B =
[[  18 -419 -373 -202  -11 -218 -361   25 -126 -381]
 [ 596  742  789  512  516  701  596  537  680  622]
 [ 307  -49 -209  629  527    3  395  480   52  310]
 [ 527  816  880  435  413  725  587  437  678  629]
 [ 992 -533  -81 -515  439  276 -928  736  639 -918]
 [  51  -52 -147  265  175  -63  173  142  -55  132]
 [ 132 -411 -353 -142   80 -170 -341  135  -55 -370]
 [ 906 -547 -119 -524  393  230 -917  667  574 -906]]
Rows and columns are counted from 1.
row 1 col 1 => 18
row 8 col 5 => 393
row 7 col 8 => 135
row 7 col 7 => -341
row 4 col 7 => 587
row 1 col 5 => -11
row 8 col 9 => 574
row 7 col 5 => 80
row 6 col 5 => 175
row 1 col 9 => -126
row 7 col 2 => -411
row 4 col 8 => 437
row 7 col 1 => 132
row 4 col 6 => 725
row 3 col 9 => 52
row 3 col 10 => 310
row 5 col 7 => -928
row 8 col 1 => 906
row 3 col 3 => -209
row 5 col 8 => 736
row 4 col 9 => 678
row 8 col 8 => 667
row 4 col 10 => 629
row 2 col 6 => 701
row 6 col 2 => -52
row 5 col 5 => 439
row 1 col 10 => -381
row 2 col 7 => 596
row 2 col 4 => 512
row 2 col 8 => 537
row 3 col 2 => -49

a =
 28  34  21   3
-14  -2  -7  49
Rows and columns are counted from 1.
(1, 1)	28
(1, 4)	3
(2, 4)	49

arr =
[[ -6  -9   9  -9   2   3   1  -5 -10  13  11 -11 -11   1]
 [ 18  29 -14   9 -19  -5   1   1  16 -38 -14  17  19  -9]
 [ -4  -6  19 -23 -12   7   4 -14 -20  11  25 -20 -20  -5]
 [ -4  -6  10 -12  -3   4   2  -7 -11   9  13 -11 -12  -1]
 [  2   4  10 -14 -15   4   3 -10 -10  -3  14 -10  -9  -6]
 [ 11  18  -1  -5 -20  -1   3  -6   2 -22   2   2   4  -9]
 [  9  14 -12  11  -4  -4  -1   5  13 -20 -14  14  15  -3]
 [ -4  -7  -5   8  12  -1  -2   7   5   6  -7   5   4   5]
 [ 10  17  12 -22 -32   5   6 -18 -12 -17  21 -12 -10 -14]
 [ 19  31  -4  -4 -31  -2   3  -9   7 -37   0   7  10 -14]
 [ -3  -6 -13  19  19  -5  -4  14  14   3 -19  14  13   8]
 [ -7  -9  18 -21  -8   7   3 -12 -20  16  23 -21 -21  -3]]
Indices start at 1.
row 1 col 1	-6
row 6 col 9	2
row 1 col 14	1
row 10 col 8	-9
row 10 col 14	-14
row 10 col 9	7
row 2 col 6	-5
row 4 col 3	10
row 7 col 3	-12
row 3 col 10	11
row 1 col 3	9
row 10 col 1	19
row 5 col 11	14
row 2 col 5	-19
row 7 col 8	5
row 6 col 13	4
row 1 col 2	-9
row 7 col 5	-4
row 2 col 8	1
row 1 col 8	-5
row 11 col 1	-3
row 4 col 13	-12
row 1 col 5	2
row 9 col 11	21
row 2 col 7	1
row 9 col 4	-22
row 4 col 1	-4
row 8 col 1	-4
row 7 col 9	13
row 12 col 3	18
row 8 col 14	5
row 11 col 9	14
row 11 col 3	-13
row 9 col 12	-12
row 9 col 5	-32
row 8 col 7	-2
row 12 col 14	-3
row 10 col 13	10

data =
0.5,0.5,0.5,0.5,0.5,0.5,0.5,0.5,0.5,0.5,0.5,0.5,0.5
-0.7,-1.6,-1.8,2.2,2.3,2.0,-0.8,0.4,2.2,-1.4,2.5,2.0,0.2
0.5,0.4,0.4,0.5,0.5,0.5,0.5,0.5,0.5,0.5,0.5,0.5,0.5
1.6,2.5,2.8,-1.1,-1.3,-1.0,1.8,0.4,-1.1,2.3,-1.5,-1.1,0.6
Rows and columns are counted from 1.
(1, 1)	0.5
(1, 13)	0.5
(1, 11)	0.5
(3, 6)	0.5
(2, 9)	2.2
(2, 5)	2.3
(1, 10)	0.5
(4, 13)	0.6
(4, 2)	2.5
(3, 7)	0.5
(4, 8)	0.4
(1, 4)	0.5
(1, 2)	0.5
(2, 10)	-1.4
(4, 5)	-1.3
(4, 3)	2.8
(2, 12)	2.0
(2, 2)	-1.6
(4, 12)	-1.1
(3, 1)	0.5
(2, 7)	-0.8
(2, 8)	0.4
(3, 2)	0.4
(4, 7)	1.8
(4, 1)	1.6
(3, 10)	0.5
(1, 8)	0.5

X =
[[ 158  397 -317 -537]
 [ 331  385 -181 -441]
 [ 377 -202  674  762]
 [-776  271 -583 -396]]
Indices start at 1.
(1, 1)	158
(3, 2)	-202
(4, 3)	-583
(1, 2)	397
(3, 3)	674
(4, 4)	-396

W =
 -8 -50  31  49  -7  -4  12  32  35  10  -4  29  30  35
  1  32 -16 -19  12  25  -3 -20  -9   1   4 -17 -17  -9
Indices start at 1.
row 1 col 1 => -8
row 1 col 14 => 35
row 2 col 1 => 1
row 2 col 6 => 25
row 2 col 5 => 12
row 2 col 10 => 1
row 2 col 4 => -19
row 2 col 8 => -20
row 1 col 5 => -7

grid =
 -7  26   8  14   8 -29 -23
-26  23  27  26 -24  12  12
 28 -30 -28 -31  22 -12 -13
 -4  -1   8   7 -14  31  28
  4 -17  -5  -9  -4  19  19
  5 -18  -4 -10  -5  20  19
  5 -18  -4 -10  -5  20  19
 -8  26   8  15   7 -28 -23
-26  18  27  24 -25  13  14
  4 -17  -4  -9  -4  18  20
-25  21  26  25 -24  14  12
  7  10  -9  -1  23 -43 -36
-18   9  22  17 -29  26  29
Indices start at 1.
row 1 col 1	-7
row 2 col 4	26
row 5 col 7	19
row 4 col 2	-1
row 13 col 6	26
row 2 col 5	-24
row 9 col 5	-25
row 1 col 3	8
row 10 col 7	20
row 7 col 5	-5
row 11 col 2	21
row 5 col 5	-4
row 2 col 7	12
row 6 col 4	-10
row 12 col 6	-43
row 4 col 5	-14
row 2 col 6	12
row 5 col 4	-9
row 13 col 4	17
row 13 col 1	-18
row 3 col 2	-30
row 12 col 2	10
row 2 col 1	-26
row 8 col 7	-23
row 7 col 2	-18
row 10 col 1	4
row 4 col 3	8
row 3 col 5	22
row 3 col 4	-31
row 9 col 7	14
row 13 col 5	-29
row 6 col 6	20
row 6 col 3	-4
row 7 col 3	-4
row 2 col 3	27

A =
 -4  18 -16   8 -29   2   8  40  11  -6   2  10   4  -1
  0   1  -1   0  -1   0   0   1   0   0   0   1  12   0
  0   1  -1   0  -1   0   0   2   0   0   0   0  12   0
  0   2  -1   0  -2   0   0   3   1   0   0   1  11   0
  0   1  -1   0  -1   0   1   2   1  -1   0   1  12   0
  0   0  -2   2   1  -6   0  -7   5  -6   8  -5  11  -7
 -2   6   2   2  10   3   2  -1   7  -2  11  -4  13  -4
 -4   8   2   3  13   4   2  -2   9  -2  12  -8  13  -7
 -3   7   1   2   6   2   2  -2   5  -2  11  -6  13  -5
 -1   1   0   0   3   1   0  -1   1  -1   3  -1  12  -1
  0  -1  -8   7   2 -24   0 -15  17 -22  27 -21   8 -26
  0   1  -1   0  -1   0   0   1   0  -1   0   0  12   0
 -1   1   0   1   2   1   1  -1   2  -1   4  -2  12  -2
 -1   4  -4   1  -6   1   2   8   3  -1   1   3  10   0
  0   2  -2   1  -2   0   1   4   1  -1   0   1  11   0
 -1   4  -3   1  -4   0   1   8   2  -1   1   2  11   0
Rows and columns are counted from 1.
row 1 col 1: -4
row 7 col 14: -4
row 4 col 11: 0
row 6 col 9: 5
row 3 col 7: 0
row 14 col 11: 1
row 1 col 12: 10
row 2 col 1: 0
row 15 col 11: 0
row 3 col 5: -1
row 4 col 9: 1
row 13 col 7: 1
row 12 col 10: -1
row 13 col 5: 2
row 5 col 14: 0
row 11 col 3: -8
row 4 col 5: -2
row 3 col 12: 0
row 3 col 11: 0
row 8 col 6: 4
row 9 col 2: 7
row 6 col 1: 0
row 8 col 14: -7
row 11 col 8: -15
row 4 col 3: -1
row 13 col 14: -2
row 7 col 11: 11
row 11 col 5: 2
row 14 col 4: 1
row 7 col 3: 2
row 6 col 6: -6
row 3 col 14: 0
row 6 col 11: 8
row 16 col 3: -3
row 11 col 1: 0
